Rows swapped in pairs by one turn or mirror: which row each one swaps with:
ziso: [ 16  33 -11  17 -29  31  26  33  38  -7 -37   3   5  13 -48  23 -13  22
   5  14   9  -9 -39]
tomur: [ 28 -13  19  -3 -40  11 -36  36   7  -8 -23  20  42   2  -2 -33 -34 -63
  36 -12   0  -9  -7]
bator: [ 11 -72  -2 -21  37 -12  -3   7  -6 -33 -37 -26 -24 -21  17 -14  -6   6
 -23   0 -24  -7 -37]
tal: [ 28 -12  15  46 -16  51 -36 -37   3 -37  12  -3   5  23  36   7  -2  -6
 -47 -11  36 -10 -26]
muri: [-34  41 -32  29  25  15 -12 -10 -22   6 -29 -27 -41 -12  20 -14   8 -37
   5 -22 -18  10  44]
Mide: [-78 -34  16   8  36  -5   9  19  -5  16 -42  16 -16   2 -18  16 -61  10
 -22  -6   6  12  20]
Rukik: [-26 -53   4   8 -45 -17  15 -37  53 -15 -14 -34 -29  19  20 -17 -45 -11
  16  -6   0  -3  37]
kuda: [ 14  -2  14 -20 -24  17  -2 -13   5  -5 -30  53  37 -17   1 -40 -55 -38
  48   9  26   2 -17]
rurev: [-72  30   1 -29  32  -6  -5  27   6 -18  40  13  18  14   9 -12 -12 -38
  30 -16   4  15 -13]
leme: [ -1 -27  -5 -10 -43  -5   4  -2  70   3 -14 -24 -47  27  21 -28 -44   3
  26   3  -1  27  27]
Noper: [-67 -21  71 -14 -37   3  -5  -6   1  36 -14 -18   0  -6 -20 -28  -8  -3
 -31  -1   4  43  32]
kem: [ -2  18  63   3 -20 -28 -18 -41 -13  17  10  -8 -31  13 -10  -8  -8  24
 -33  45  41  32  37]
Depe: [ -3 -18  17 -16 -35  42 -12 -10  -9 -22  -8  27  31   7   1 -54 -61 -48
  49  19   6   5 -13]
bovok: [-30  14  36   2 -39 -19  -8 -45 -31  43 -22 -24 -31  -8 -19 -26 -23   8
 -24  -4   8  47  41]
Laf: [ 16  59 -23 -25 -18  39 -40  20  15   8  -7 -17 -38  -9  14 -18   1 -31
  19  -2 -19   7  33]
Zike: [-61  13   1  -4  56 -19 -32   0  28 -29  36  14  16  33   3  -4 -27  14
  18 -31   3  -8 -10]
metu: [ -3 -35  27  28 -40  49 -39 -34  10 -21 -10   7  35 -10  35  16  11  39
 -32   0  12 -22 -28]
Toka: [ -7 -46  16  46  46  42  10  -3  13  30   8  -4 -18  25 -11  21  47 -42
 -19   0  21 -18   8]
begu: [-41  -8  24   8  43 -11 -23  58 -18  26  -5  18  26   5  -7 -26 -40  42
  -4 -24  -3  33   4]
betat: [ 43 -20  10   4 -16   4  19  13  -6  50  45  41  34  49  37 -15   4  -2
  11  -6 -25 -14  -7]
Tovi: [-24   2 -18 -39 -18  27 -21  28 -20 -16 -10  23   9  27 -20 -36  26  -8
 -20  71 -13   5  31]
fatez: [-37 -17 -20  53  16  43  14 -15 -15  -9  -5 -23  55  14 -40   8  -4   2
 -12  24  27  18  46]
bafog: [ -7  38  38 -11  -9 -58 -20 -45 -40 -23  -3 -30  -1  -2   2  21   5 -22
  -3  17 -21  -8  16]
Kab: [-40  -4 -46  53  -6  48  31 -17   3 -19   4   2   3 -18 -14  -9   0  35
 -37  36   3 -20 -10]
lepub: [  5   2  22  38  50  39  44   3  12  21  31   5  -3  55 -19   6  20 -26
  -7 -18  27 -12  24]
sasa: [ -1  -1  62  47  -3 -13 -19 -27 -20 -35   5 -14 -27 -25   2  51   4  10
  -6  12 -26  16  23]
zupa: [  0 -61  20 -33  -7  -7  18   3 -22 -18 -42 -19  -3  -4  20  -7  20 -14
 -25  -8 -12 -17 -64]
Zeg: [ -3 -37  -3  -7  58  12 -38   0 -40  23 -22  20 -45  17  -4  -9 -30  28
 -14  12  29  43  23]
relaf: [ 25  58  -9 -13 -20  26   0  32 -13  23   4 -17 -27  -1 -36 -35  31 -26
 -10 -17 -24   2  16]
ladi: [-23 -22 -12  -8 -50 -41  15 -16  19  28 -31  30  -4  34 -25 -20  -9 -41
   5  56 -29   2 -23]
Nal: [-33 -33 -52  38  14  22  11 -30  -8  15   6   4   2 -33  -1  14 -30  30
 -40  -1   1 -40 -14]
monun: [-40 -21  46   4  44  17 -16  -7  34  14  25 -12 -27  29 -32  -8  37 -49
   6  21 -19 -18   4]
mav: [  2 -20  49  34  58  44  16  -8  26  16  17 -27  28  30   9  24  28 -46
  -1  -1   1   4   0]
Nef: [-39   0   6  -9  30 -30 -29  26  37 -23  26  41  -2 -17  21 -41  -2 -12
  35  -8   3  41   5]
fas: [ 27 -73  23   0  44   0  21   3   1   3 -26 -44  -6 -31  32   5  -9  15
 -29   1 -15  -4 -20]
los: [-14  26  17   9   2 -16 -29 -32 -44 -21  25 -37 -18  10  -9  71  22 -16
  -4   8   0  -1  14]
Tige: [ 29 -30  22  -5 -32  -3  34 -10   4  33  45  31  30  66  27 -18  -1   4
  24  -4   2  11 -19]
Bel: [-30 -15  12 -17  29 -24 -32  36  21  -2  20   9  28   4  44 -16 -24 -24
  57 -12  29  15 -19]
Kar: [-33 -19  -3  66  46  21  12 -22   0   3 -13 -14  32  15 -24  14  18  43
  12  36  24 -11  24]
dema: [ 34  36  -3  -8 -32  31  15   4   0  -2 -29  -5   3 -38 -23  23 -28  39
  -6 -23  28  -7 -35]
dopum: [-12 -43 -30   7 -39  14   8 -38  25 -12   9 -15 -36  23   3  -8 -62   0
  47 -28  30 -15  11]
Siz: [-13 -34  25 -14  68  -8 -24  22  29  40 -32  15  18   1 -26  -1 -45  30
 -16 -15  27  20  -5]
nogal: [ 40 -15 -18  16 -19   7  42  -9 -19  35  57  10  37  17  38 -31  13   1
  -2  15   1 -23   4]
sus: [-38 -46  37 -16  67   5 -21  19  -6  39  -7  38 -22  29 -20 -15 -19  33
 -19  -7  14  13  -7]
Sepe: [  0  10  42 -11 -44 -11 -12 -41 -13  38   1 -17 -30  19  27 -28 -36  18
 -49  16 -17  38  38]
Gedib: [ 32  57   4  17 -30  33  19 -11  37   0 -24  -6   0 -22 -35  14 -20  14
 -13  -7  33   4 -37]
Riz: [-33 -37  -1 -22 -16 -38 -30 -41 -19  33  16 -15 -38   5 -15 -32  -5  -2
 -44  35  -1  43  16]
diges: [ 20   7  22  11 -20  33  20  19  18 -17 -25  26  25 -16 -32  40  -8  47
   7 -24  30 -15 -33]
kap: [ 16 -34  11  36 -39  46 -47 -45  -7  -6  -3  13  21  26  23  26  19  35
 -29 -16  -6  -1 -34]
zut: [ 23 -23   4   3 -29   8 -25 -10  -4  -7 -33  41  39   6  14 -39 -49 -25
  64  30  13  19 -17]
zun: [-14  32 -20   5 -30  41  -1  22  -5  21 -15 -10 -48 -10 -13 -47  -3 -60
   8  -1 -28  10  18]
ran: [-10 -31 -29  12 -35 -21  22  15   0  23 -17  32  23  20 -28 -21  23 -20
  28  68 -20 -18  12]
zag: [ 10 -44   0  22 -27  42 -47 -33 -12 -22 -30  -3  26  12  26  34  37  14
 -30 -16  31  -8 -18]
popeg: [ -2  19  48  22 -34   3 -38 -27 -22 -31  10 -52 -28  -2  30  49  -9   9
 -10  17   1   8 -14]
nugal: [ 46  -3   4   0 -53  -2  26 -23 -25   6  52  33  23  30  27 -43   4   8
  18   7  -1  25 -12]
padu: [-31  30  -4 -23 -30   5  -9  14 -13   5 -10   6   1  -2  -2 -70  24  11
  16  67 -35  -1  21]

lepub is swapped with relaf
Zike is swapped with bafog
Zeg is swapped with Noper
sasa is swapped with Nef
sus is swapped with bovok
mav is swapped with Laf
tomur is swapped with tal
popeg is swapped with Bel
nogal is swapped with ziso

